In the data rows, 128 means zero.
Some points:
176;96;130;99;134;112;186;162;121;137;160;127;107;132;148;152;99;115;185;120;192;160;117;86;138;130;89;113;131;167;29;133;108;139;115;122;156;111;103;116;163;119;129;120;215;100;88;108
118;93;179;89;53;150;166;146;124;117;84;114;122;114;153;102;87;148;114;117;155;104;243;145;157;175;138;139;112;48;112;130;123;178;91;162;59;117;161;179;114;119;125;130;168;100;102;156
199;102;163;153;109;85;179;105;119;123;119;105;126;123;124;141;140;172;139;143;51;118;136;152;110;128;122;85;181;155;152;194;171;109;141;117;131;124;58;166;124;158;115;112;107;155;132;162
143;212;97;116;108;146;111;139;140;74;139;145;189;157;175;103;213;110;81;115;131;184;140;125;176;168;138;75;142;133;137;132;169;137;87;113;154;119;136;123;82;169;135;113;112;100;104;160
134;177;140;100;111;159;118;93;164;117;142;150;156;132;124;107;117;56;151;165;109;136;125;213;121;156;146;164;136;91;144;121;123;64;118;88;84;116;96;121;130;130;165;183;106;153;119;143
105;94;164;92;122;147;96;102;146;111;67;154;166;169;143;124;200;191;161;165;207;142;166;165;110;89;120;118;77;110;149;80;160;123;173;95;138;134;136;81;122;117;137;129;161;108;151;116
151;147;102;115;147;104;126;130;188;172;89;127;126;137;157;118;171;164;107;107;150;86;48;122;133;128;234;122;140;92;81;109;123;182;111;162;143;129;74;71;181;119;115;120;110;86;122;150
142;134;163;99;163;148;109;171;177;146;145;128;174;146;109;191;124;135;105;3;129;76;191;154;127;114;84;134;169;174;127;72;152;96;136;168;152;143;124;159;132;107;122;86;103;73;116;147
158;126;131;131;136;105;130;114;94;92;173;113;87;149;106;117;110;212;101;122;146;98;107;83;232;118;82;163;109;111;134;106;90;125;138;111;122;158;103;92;72;146;163;64;128;122;167;125
131;141;160;120;148;154;79;147;66;117;90;111;124;93;69;92;113;122;172;176;168;152;150;97;123;155;93;138;200;108;142;114;157;160;139;98;121;156;155;140;185;170;181;136;126;95;114;115
98;186;146;69;69;114;131;121;113;175;168;143;137;94;93;166;100;129;127;119;111;130;145;65;151;111;129;81;92;130;153;108;184;106;89;96;138;169;124;122;99;120;108;147;187;102;90;105
127;113;133;106;87;168;180;75;117;104;187;145;174;128;103;108;131;113;109;144;112;91;107;198;120;117;171;141;69;104;94;165;157;122;199;139;149;164;118;119;116;159;125;93;112;144;148;97
162;148;73;143;154;115;153;171;146;87;146;43;147;170;142;70;139;166;95;133;134;121;164;94;57;98;153;163;91;149;140;115;128;145;127;74;122;133;80;199;78;142;136;131;154;173;97;131
131;135;127;121;71;127;137;155;141;76;164;100;135;111;181;203;123;141;103;161;112;128;89;120;52;167;89;161;95;110;120;102;110;139;125;87;134;80;162;146;192;106;114;130;70;94;130;136
152;131;123;138;141;201;87;100;166;86;74;152;100;87;117;123;87;127;127;80;148;138;132;110;141;141;119;124;146;158;96;160;85;134;181;109;115;123;91;127;143;109;81;128;147;163;83;113
167;150;115;177;104;75;106;135;130;183;123;147;102;136;120;102;111;194;137;165;113;171;124;118;108;125;122;156;97;159;96;100;155;103;139;183;173;52;183;166;144;97;216;77;100;191;102;131
118;113;164;91;136;131;142;89;91;190;109;122;195;117;117;142;127;140;103;116;69;121;150;145;103;146;124;158;121;114;76;70;46;158;162;79;174;84;115;102;108;138;118;150;131;178;157;141
149;126;83;99;168;97;160;164;200;121;128;148;62;109;127;130;129;95;149;123;142;108;187;143;152;83;158;90;85;135;147;151;157;109;145;76;153;74;180;61;126;136;133;128;143;188;133;132
108;116;133;127;124;181;123;89;135;164;129;127;112;136;123;101;117;177;152;69;147;118;129;122;58;81;114;97;106;112;118;68;136;113;111;132;116;135;99;120;150;199;141;120;49;122;68;80
98;88;221;109;87;138;92;195;160;106;97;97;120;120;110;67;142;124;110;141;166;77;118;91;129;104;163;122;146;134;68;171;128;21;74;91;83;158;136;130;131;173;104;91;114;104;158;142
120;133;184;150;181;139;85;99;124;113;165;137;117;142;128;119;157;107;105;99;161;120;114;132;108;160;114;161;110;49;162;147;168;101;94;133;191;141;141;166;137;59;113;78;188;185;175;71
151;100;116;160;106;171;118;84;110;148;146;206;102;204;104;141;101;115;71;115;144;113;144;105;123;147;161;127;71;148;172;176;125;135;110;107;193;83;139;106;152;153;128;161;113;117;136;218
153;72;89;154;155;75;76;132;115;165;192;93;136;76;122;95;186;87;125;121;100;123;141;161;151;119;124;12;131;86;123;112;118;126;161;92;98;169;199;121;143;111;170;119;127;101;104;145
77;121;157;161;170;95;114;107;154;162;105;85;118;109;103;151;146;132;88;182;132;150;140;95;153;108;189;94;154;129;131;104;116;81;203;125;135;157;128;169;175;153;192;146;169;104;164;115
38;102;139;122;141;153;176;140;146;143;161;124;121;93;148;174;136;120;151;130;169;140;113;127;165;109;102;196;131;128;85;124;176;128;108;163;123;149;132;110;78;158;163;135;89;117;129;163
164;104;154;187;138;116;151;115;144;88;151;192;168;106;137;138;140;154;202;111;102;93;120;94;164;68;133;155;123;105;114;147;96;140;119;86;143;175;152;214;129;193;80;145;112;105;79;122
76;113;123;83;165;139;99;83;137;155;123;107;77;123;216;103;115;97;125;134;119;97;186;98;65;143;142;142;124;163;125;137;141;124;173;145;149;128;93;172;62;108;96;156;120;108;165;198
148;144;74;53;187;113;123;111;135;151;140;181;142;70;131;138;153;196;163;124;85;159;123;111;114;164;102;176;109;108;138;167;89;109;199;139;105;168;189;156;138;142;81;89;124;145;96;141
72;73;159;96;145;113;98;138;63;148;173;76;113;148;130;187;141;132;76;124;183;216;123;171;150;124;169;123;142;139;105;202;194;143;132;107;85;161;122;154;142;143;144;140;77;168;93;99
176;79;67;118;131;153;115;148;80;125;112;98;117;152;82;136;65;104;172;74;157;145;142;115;129;160;143;139;91;110;82;109;139;117;89;130;93;144;165;122;113;153;67;87;108;117;103;116
122;109;167;127;80;85;104;194;127;136;30;138;148;114;69;123;146;129;167;87;145;154;104;167;158;178;125;122;176;115;152;145;109;158;141;140;99;172;102;145;144;159;175;107;178;168;159;162
97;73;114;95;169;156;166;100;172;97;169;152;156;144;120;101;155;160;136;157;122;89;84;101;120;157;150;125;139;128;144;111;123;117;110;122;74;143;137;131;174;87;185;171;173;145;91;160
138;140;35;216;84;130;67;132;127;132;148;121;110;106;111;120;94;141;155;87;122;102;148;103;128;158;135;146;103;175;110;163;172;109;163;111;109;109;86;128;118;49;152;150;85;167;201;158
183;109;112;146;172;146;121;103;126;162;129;94;160;121;141;155;135;120;103;100;161;129;120;120;182;97;100;150;113;78;159;106;131;92;115;152;108;74;85;131;147;152;55;186;96;162;140;185
111;172;122;146;121;88;96;108;155;151;176;92;141;130;165;108;134;106;166;116;130;175;166;95;154;109;149;130;97;144;189;154;85;152;167;174;110;146;88;67;148;164;109;93;131;102;129;97
118;194;111;128;153;124;148;81;173;125;118;117;123;162;97;77;59;120;117;91;158;170;111;113;121;151;142;120;161;91;70;125;102;101;98;117;131;161;171;139;90;140;104;125;78;85;131;115
105;166;130;164;124;107;158;134;105;130;110;110;120;120;179;114;137;98;193;110;116;139;139;175;131;57;203;155;116;117;168;160;104;108;90;98;147;172;148;133;134;42;144;117;134;122;117;148
60;102;101;160;136;115;122;114;82;56;75;150;168;117;124;145;83;153;81;143;78;186;156;130;118;136;193;73;145;126;136;110;122;86;97;154;144;74;117;99;134;102;145;122;153;98;109;140
107;146;136;152;96;118;73;139;120;127;167;168;78;151;123;198;105;83;98;150;105;115;136;91;46;62;128;96;161;53;113;140;138;140;124;124;107;107;148;123;138;149;151;89;125;157;179;144
105;162;133;122;146;49;154;120;89;92;146;197;170;143;124;85;96;150;159;130;174;135;123;169;129;116;82;79;113;128;94;118;146;133;140;95;115;128;100;130;153;92;150;174;163;99;172;165
147;133;138;179;114;173;161;172;112;169;113;133;66;169;160;136;115;141;75;108;53;148;98;127;127;125;155;165;155;158;110;56;193;133;209;85;122;161;168;108;122;119;130;178;146;165;118;132
108;120;169;164;65;111;105;156;149;112;119;130;95;117;105;98;157;101;109;173;151;143;121;137;176;124;122;102;107;165;91;72;120;146;127;103;130;99;159;136;115;95;32;180;93;127;108;124
130;105;115;128;104;92;78;97;182;96;69;111;113;184;162;152;111;114;85;122;128;125;137;216;122;115;39;154;148;85;126;173;116;66;128;159;137;135;120;118;127;120;161;148;170;114;53;120
46;107;123;163;156;76;97;71;159;142;132;153;80;100;120;106;123;136;131;152;91;144;133;170;109;98;81;107;112;158;163;101;146;211;70;106;159;184;100;120;147;112;95;73;72;165;112;175
96;118;100;116;141;154;148;118;97;185;108;108;97;184;98;105;133;93;75;91;115;155;72;159;138;83;121;108;152;179;151;155;77;124;164;83;92;63;129;180;137;111;132;49;142;90;104;115
135;123;139;172;153;123;144;151;149;157;126;109;180;112;92;136;80;116;78;231;198;166;121;171;102;113;84;97;132;174;157;144;98;102;99;140;97;197;158;84;102;111;137;75;176;97;130;146
109;138;132;160;161;166;126;117;137;106;122;170;157;147;141;130;122;114;96;125;110;108;117;139;131;114;106;141;81;179;112;133;138;209;109;164;3;93;173;143;120;151;144;138;163;183;154;109
133;201;163;129;158;158;88;117;90;172;132;120;120;117;188;119;126;149;99;135;101;89;114;184;138;124;104;90;96;181;126;149;58;144;102;132;140;135;148;127;121;141;126;112;119;205;142;109
94;118;138;132;178;139;115;127;119;107;108;60;135;142;103;95;117;146;139;146;61;116;126;137;119;82;63;125;129;120;111;194;186;163;137;156;138;79;129;103;122;135;78;153;164;131;155;104
136;109;75;180;138;136;108;151;156;195;134;130;135;158;51;129;153;106;124;180;102;112;125;125;75;135;122;143;85;126;94;131;123;162;149;164;156;126;101;186;44;161;134;153;155;144;134;130
69;124;68;154;96;164;192;168;161;145;159;138;92;166;121;120;174;166;111;140;97;145;172;151;136;140;86;135;125;120;124;162;100;90;74;113;130;169;118;126;185;82;128;133;134;102;170;87
158;120;80;103;143;166;97;100;110;88;84;139;139;135;174;181;147;144;148;194;107;129;118;138;157;114;118;117;152;146;110;96;121;129;140;106;105;100;105;137;81;100;116;100;81;133;156;102
100;157;139;146;113;121;183;98;121;133;147;113;115;91;163;120;153;154;148;87;159;169;128;101;68;189;115;96;160;88;126;102;114;102;146;127;89;112;131;146;104;172;91;85;163;187;106;152
113;86;127;125;117;168;97;83;162;92;177;73;131;132;114;122;100;124;198;130;87;144;103;147;131;142;163;119;184;145;136;109;125;155;74;138;139;79;158;88;82;128;154;136;147;104;139;102
These points spread out most along one direction. Take the direction at right angles to it along which they spread out most. Go by this last direction. For each point below, how far along it does it lie, from 0 to 99? The average is 50, and the first point in the table lies past the average. One standard deviation of the points above along it is 16.
94;111;99;151;145;105;136;153;82;130;145;136;126;11;152;114;133;148;61;116;158;127;49;155;120;137;91;144;121;117;163;142;118;103;147;126;164;109;120;110;108;168;127;157;155;106;124;111 44
166;135;98;170;130;166;144;123;57;161;129;132;177;123;159;88;164;107;118;119;138;99;184;57;131;135;106;181;145;128;118;130;112;108;115;151;109;139;157;90;156;151;142;105;110;139;99;119 67
179;158;133;112;102;97;182;46;126;116;61;95;105;128;125;158;161;71;115;139;122;129;117;104;103;132;123;88;72;149;152;130;166;151;99;133;146;184;148;141;182;94;185;158;137;110;154;93 34
146;70;156;135;182;73;160;140;131;111;122;207;112;156;161;86;136;75;117;104;98;143;119;144;118;161;142;108;102;122;160;125;111;126;107;156;128;121;99;119;127;188;145;162;121;95;146;50 49
113;137;151;114;150;171;142;217;178;148;118;130;151;138;154;110;111;87;144;125;79;124;115;69;127;158;116;107;111;88;142;160;140;156;185;147;180;77;116;121;122;77;150;103;74;166;72;123 55
95;117;111;98;100;45;136;100;144;128;128;184;136;146;167;111;144;97;92;151;113;97;147;111;133;107;133;126;173;136;122;111;158;130;140;141;112;117;107;119;77;70;105;112;101;151;92;50 43
148;108;154;75;125;110;133;176;92;116;100;159;146;178;115;130;119;186;156;144;119;169;83;74;106;131;103;111;176;120;185;129;77;116;105;182;102;186;127;84;101;100;126;199;104;153;130;143 53
138;120;124;143;125;119;97;146;117;177;173;170;138;169;172;110;92;143;167;153;130;138;83;161;131;151;151;153;121;106;138;95;174;89;160;126;121;138;88;144;150;138;83;107;182;99;172;77 49
90;189;166;168;152;97;151;122;105;170;133;134;106;112;62;189;156;176;149;155;147;93;125;162;103;180;185;131;130;133;160;177;128;141;128;101;115;84;107;118;97;109;98;118;96;75;105;72 44
83;142;107;115;98;88;68;109;111;134;134;146;137;158;126;155;156;122;135;95;135;104;88;130;126;125;145;187;153;189;128;168;114;155;122;164;168;108;199;144;123;146;128;117;134;122;122;113 48
189;114;146;110;131;127;97;119;153;147;152;149;83;83;142;78;179;169;87;109;99;170;137;138;107;62;132;170;138;124;88;149;132;168;136;119;115;66;114;106;106;101;153;148;108;111;128;153 51
129;99;79;94;95;134;177;138;131;163;128;100;178;83;149;122;50;160;131;127;186;56;92;114;135;89;124;143;168;128;188;185;143;161;117;114;158;138;170;143;109;156;107;139;110;137;133;100 66
131;174;70;88;103;169;150;132;111;91;147;134;105;123;70;108;147;103;105;172;156;122;168;177;120;49;137;113;158;148;148;64;132;148;143;199;162;115;90;150;197;150;118;151;129;147;102;114 45
